In the rows, zero is written as 128.
One turn moves every row onto another: examples first, then more rows asked:
k456: [163 130 135 135  90 125 123 123 154 136 155 155 140 113 105 115 152 147
 122 137 102  94 178  84 114 114 120 109  99 127 143  75 111 156 116  90
 156 131]
k718: [123 158 140 157 112 116 133 140 184 118 106 104 133 129 135 103 132 133
 137 141 109 105 151  90 141  97 136 112 116 122 144 150 105 160 126  96
 107 125]
k226: [133 127 133 108  97  94  92 125 153 164 135 117 157 148 107 124 130 141
 128 146 132 134 126  68 170 123 135  86 106 109 127 122 109 151 139 108
 132 166]
k182: [110 107 135 119 110 128 154 104 156  97 145 128 163 135  96 128 107 135
 128 141  95  91 123 115 143 128 138  71  95  86 140 123 134 144  96 106
 126 128]
k951: [136 123 130 122 106  80  93 148 157 160 131 145 125 147 117 146 121 147
 140 153 128 113 128  78 163 110 130  91 107 101 116 119 118 140 170  89
 120 164]
k47: [131 106 138 130  98 105 149 110 128 134 162 110 143 130 135 106 131 117
 141 154 130  83 141 114 111 175 124  94 124 131 104 109 139 159 157 101
 111 127]
k671: [131 107 141 132  89 109 144 104 130 137 164 105 145 131 130 101 133 116
 141 154 133  89 142 118 112 173 125  92 120 128 107 107 137 161 158 102
 117 130]
k585: [161 133 117 128 113 110 131 113 140 132 161 161 128 116  96 121 156 161
 137 128  98  86 179  83 127 115 109 117 113 133 126  81 115 157 122 100
 146 132]
k57: [129 106 146 130  86 113 146 104 129 132 161 110 146 129 132 104 132 115
 138 156 130  94 140 115 113 179 128  93 120 122 102 103 132 166 153 102
 122 133]
k399: [124 156 122 161 123 111 137 138 170 117 101 125 110 125 131 118 131 138
 142 144  99 100 157  96 149  99 132 122 127 116 121 150 106 166 145  94
  99 132]
k493: [129 105 139 131  93 105 148 113 130 128 164 119 133 129 137 108 128 114
 146 154 131  80 141 116 112 177 121  92 121 127 107 107 139 154 161 101
 111 130]
k584: [113 103 141 125 108 127 152 116 166 102 145 123 159 136 101 127 107 141
 134 139  94  90 124 121 137 117 140  72  91  93 148 122 141 138  98 104
 119 117]
k128: [117  96 138 129 108 122 149 124 168 103 143 126 157 136 101 132 106 147
 144 139  91  87 126 128 126 110 138  79  91  91 140 122 152 140 108  99
 116 113]
k778: [108 100 129 123 117 124 150 108 147 101 128 147 138 124  91 148 111 148
 141 148  79  94 128 120 141 120 143  81 103  69 110 122 143 154 126  95
 122 136]
k651: [116 158 121 155 125 109 138 134 167 113 101 133 105 126 129 126 132 136
 136 142 105 102 151  91 158 106 131 120 126 108 118 149 101 166 148  91
 108 140]
k616: [134 127 138 112  95  96  92 126 149 161 126 131 147 146 108 132 125 139
 125 152 127 133 128  67 170 124 133  83 109  95 118 118 104 152 154  97
 134 174]
k208: [160 138 133 135  90 122 128 122 157 129 159 165 137 116 107 118 149 146
 112 135 108  91 175  81 120 117 119 104  99 129 148  73 103 147 118  88
 159 134]
k265: [112 168 119 152 121 111 140 128 167 110  97 134 105 122 123 123 129 127
 127 143 106 105 149  86 164 123 130 111 131 104 123 146  94 168 140  94
 113 151]
k87: [145 122 131 114 108  81  95 138 161 169 142 115 155 158 114 121 123 150
 144 142 133 121 128  76 165 107 129  90 101 128 137 134 119 137 139 106
 112 150]
k260: [110 174 136 153 107 122 133 128 177 113 105 115 132 128 128 108 129 119
 114 144 113 113 145  82 162 120 139 103 118 113 140 145  87 161 127  98
 122 142]
k253: [125 107 148 130  84 114 142 107 130 130 157 116 143 128 134 108 132 114
 131 161 131  93 142 114 113 178 126  92 120 120 104  96 130 163 158  94
 127 135]
k446: [129 107 137 134  92 105 149 116 130 127 161 130 129 130 139 114 127 116
 139 157 133  81 140 120 115 177 123  92 126 123 104 105 137 152 164  96
 116 129]
k740: [143 119 132 119 109  76  97 149 164 163 141 129 142 156 119 131 121 151
 150 144 132 109 128  79 163 101 128  90 102 127 136 127 124 132 150 102
 109 147]
k385: [141 121 130 118 107  73  94 151 159 163 135 140 129 152 122 141 119 151
 146 150 127 109 127  83 162 102 129  94 105 115 126 125 122 136 164  94
 110 154]
k146: [114  96 134 129 111 120 149 123 162 106 137 135 143 133 105 139 107 149
 149 142  82  83 129 130 125 106 139  83  95  83 127 120 152 141 122  94
 115 121]
k287: [152 144 130 132  99 118 132 119 151 127 162 169 126 116 108 121 146 143
 111 137 111  87 169  76 131 125 115 103 103 128 147  72 100 144 118  88
 163 142]
k983: [140 129 134 110 101  85  94 129 159 166 142 113 162 152 108 116 127 143
 134 145 139 126 127  67 167 116 135  89 103 120 137 128 114 145 135 108
 125 157]
k535: [157 136 112 124 112 109 135 114 139 127 159 170 120 115  95 129 150 152
 130 127 102  82 176  77 135 127 110 110 113 134 130  81 109 148 123  94
 148 137]
k24: [122 158 131 160 117 114 132 142 178 122 106 112 124 130 137 111 132 138
 142 142 104 106 156  92 144  94 134 122 121 123 131 148 112 164 138  94
 101 124]
k74: [108 105 127 119 115 126 149 103 147  97 132 139 145 126  86 145 111 144
 133 142  86  95 127 116 146 134 139  76 102  70 117 119 137 155 114 101
 129 142]
k268: [118 169 136 157 108 120 135 133 183 115 108 104 134 128 132 103 128 126
 119 144 115 114 148  87 151 112 137 108 115 117 147 148  96 163 121  96
 117 131]
k45: [163 130 119 129 104 116 126 116 145 135 158 153 129 114  93 121 157 158
 136 127  98  89 180  87 113 107 117 117 106 133 123  81 114 162 124  92
 147 130]
k227: [108 110 132 117 111 129 153 102 150  98 141 129 157 130  85 138 105 139
 126 141  90 100 122 111 149 135 138  72  99  75 131 125 133 148 101 102
 131 136]
k298: [159 127 127 133  99 119 123 118 154 138 157 150 141 114  97 113 157 156
 130 129  99  92 179  88 112 108 121 118 105 127 133  81 113 163 122  89
 150 131]
k815: [125 107 142 135  88 108 145 115 132 126 158 128 129 128 139 115 125 113
 134 163 132  85 142 119 113 181 125  90 122 119 100  95 133 154 164  93
 120 140]
k481: [111 172 126 154 116 121 142 130 170 107 102 126 115 126 122 116 129 122
 113 144 109 112 144  81 166 127 135 106 128 103 132 147  89 165 129  95
 120 150]
k29: [125 109 144 135  81 113 143 111 132 126 156 124 136 128 137 112 128 111
 129 158 132  89 142 115 113 182 127  88 122 115 101  96 129 159 164  93
 127 141]
k308: [157 143 114 130 110 113 131 115 141 124 162 174 121 118 102 126 143 148
 119 134 106  82 171  75 136 130 112 106 111 129 136  80 104 142 122  93
 155 140]
k60: [111  97 130 129 117 120 145 119 154 105 130 142 139 128  98 150 111 152
 151 146  80  88 133 125 134 108 140  84  99  76 116 123 149 150 126  92
 115 127]
k90: [132 124 136 117 103  87  90 138 151 160 124 142 130 146 112 143 126 145
 130 153 126 125 128  75 168 117 131  85 104  96 114 115 111 148 163  91
 130 170]

k446 -> k815
k260 -> k268
k90 -> k616
Where do these go?
k128 -> k146
k535 -> k308

One turn moves every row onto another: examples first, then more rows asked:
k201: [140 123 120 160  85 141 134 158  81 136 117 119 118 118 144 137 152 146
 130 106 103 136 118 116 115 131 110 138 103 156 101 132 152]
k621: [133 130 145 147 155  94 152 138 105  75 113 148 142 138 118 119 123 128
 130 151 134 138 140 109 139 121 123 104 111  93 130 112 117]
k366: [140 130 144 146 139  89 150 142 114  78 114 148 136 128 121 115 122 113
 138 145 140 140 141 100 140 116 125 110 118  83 123 106 117]
k692: [118 130 134  97 116 130 110 170  99 148 118  94 120 104 126 141 138 152
 127 138 126 155 122 131 122 124 114 118 125 158 142 152 138]
k194: [144 115 117 129  78 140 121 152  93 132 122 112 127 117 151 142 156 146
 127 112 106 145 116 120 116 140 106 144 102 151 106 130 145]
k93: [133 125 143 141 144  90 149 146  98  72 119 150 135 139 125 117 116 120
 132 144 134 139 148 107 149 114 126 115 115  89 135 102 110]
k78: [109 137 142 141 120 128 131 182  76 155 112 106 111 105 114 140 141 152
 138 129 120 143 124 125 131 107 119 112 125 166 136 151 139]
k874: [141 132 147 152 143  89 153 142 106  77 115 146 135 130 120 112 123 113
 137 143 138 141 141  99 141 121 128 109 117  86 120 108 115]
k32: [140 136 147 147 148  91 148 139 108  78 114 149 135 127 119 118 124 117
 136 149 138 141 141 103 140 123 124 109 116  85 118 109 118]
k331: [140 133 145 141 144  90 145 139 113  75 114 146 138 129 123 114 122 114
 132 151 139 142 140  98 144 121 128 111 116  81 122 108 116]
k104: [132 125 126 136 111 141 125 155 104 142 128 109 148 107 148 127 156 157
 122 131 114 158 102 101 108 116 148 121 137 138 124 175 131]
k316: [124 123 130 169 102 139 140 175  86 145 135 121 136 104 141 120 148 155
 131 115 112 149 109  94 124  96 156 126 144 136 126 172 129]
k494: [133 114 118 108  89 135 115 163 104 126 142 104 145 103 157 119 148 148
 120 125 128 165 105  95 125 104 150 147 140 126 136 159 119]
k134: [105 126 131 134  99 123 132 199  66 144 124 102 103  99 121 127 126 141
 132 118 130 141 127 116 152  93 122 129 133 153 144 132 133]
k242: [137 111 111 130  61 131 123 168  91 122 128 113 122 114 158 133 150 141
 128 106 110 141 123 109 130 128 110 158 104 143 114 116 138]
k17: [134 130 147 153 152  89 154 146  96  77 119 152 138 141 120 116 116 124
 133 144 134 136 145 108 138 114 122 107 116  91 129 109 112]
k142: [125 115 121 146  78 128 137 181  84 133 146 113 132 104 148 111 140 143
 126 114 122 152 113  84 139  89 154 144 143 125 133 155 118]
k783: [114 126 129  94  90 122 113 185  87 135 132  94 115 101 133 133 129 143
 129 127 134 153 129 121 149 105 121 139 131 149 154 130 130]
k626: [136 129 144 132 148  91 145 140 105  72 117 149 142 137 123 120 116 122
 128 149 135 142 147 109 139 122 124 113 111  88 133 107 113]
k418: [132 114 115 157  67 134 137 174  76 128 126 121 114 116 147 129 150 139
 128  98 109 133 122 109 133 117 112 150 109 150 106 116 141]

k494 -> k142
k874 -> k32
Where do these go?
k626 -> k93
k692 -> k783
k418 -> k201

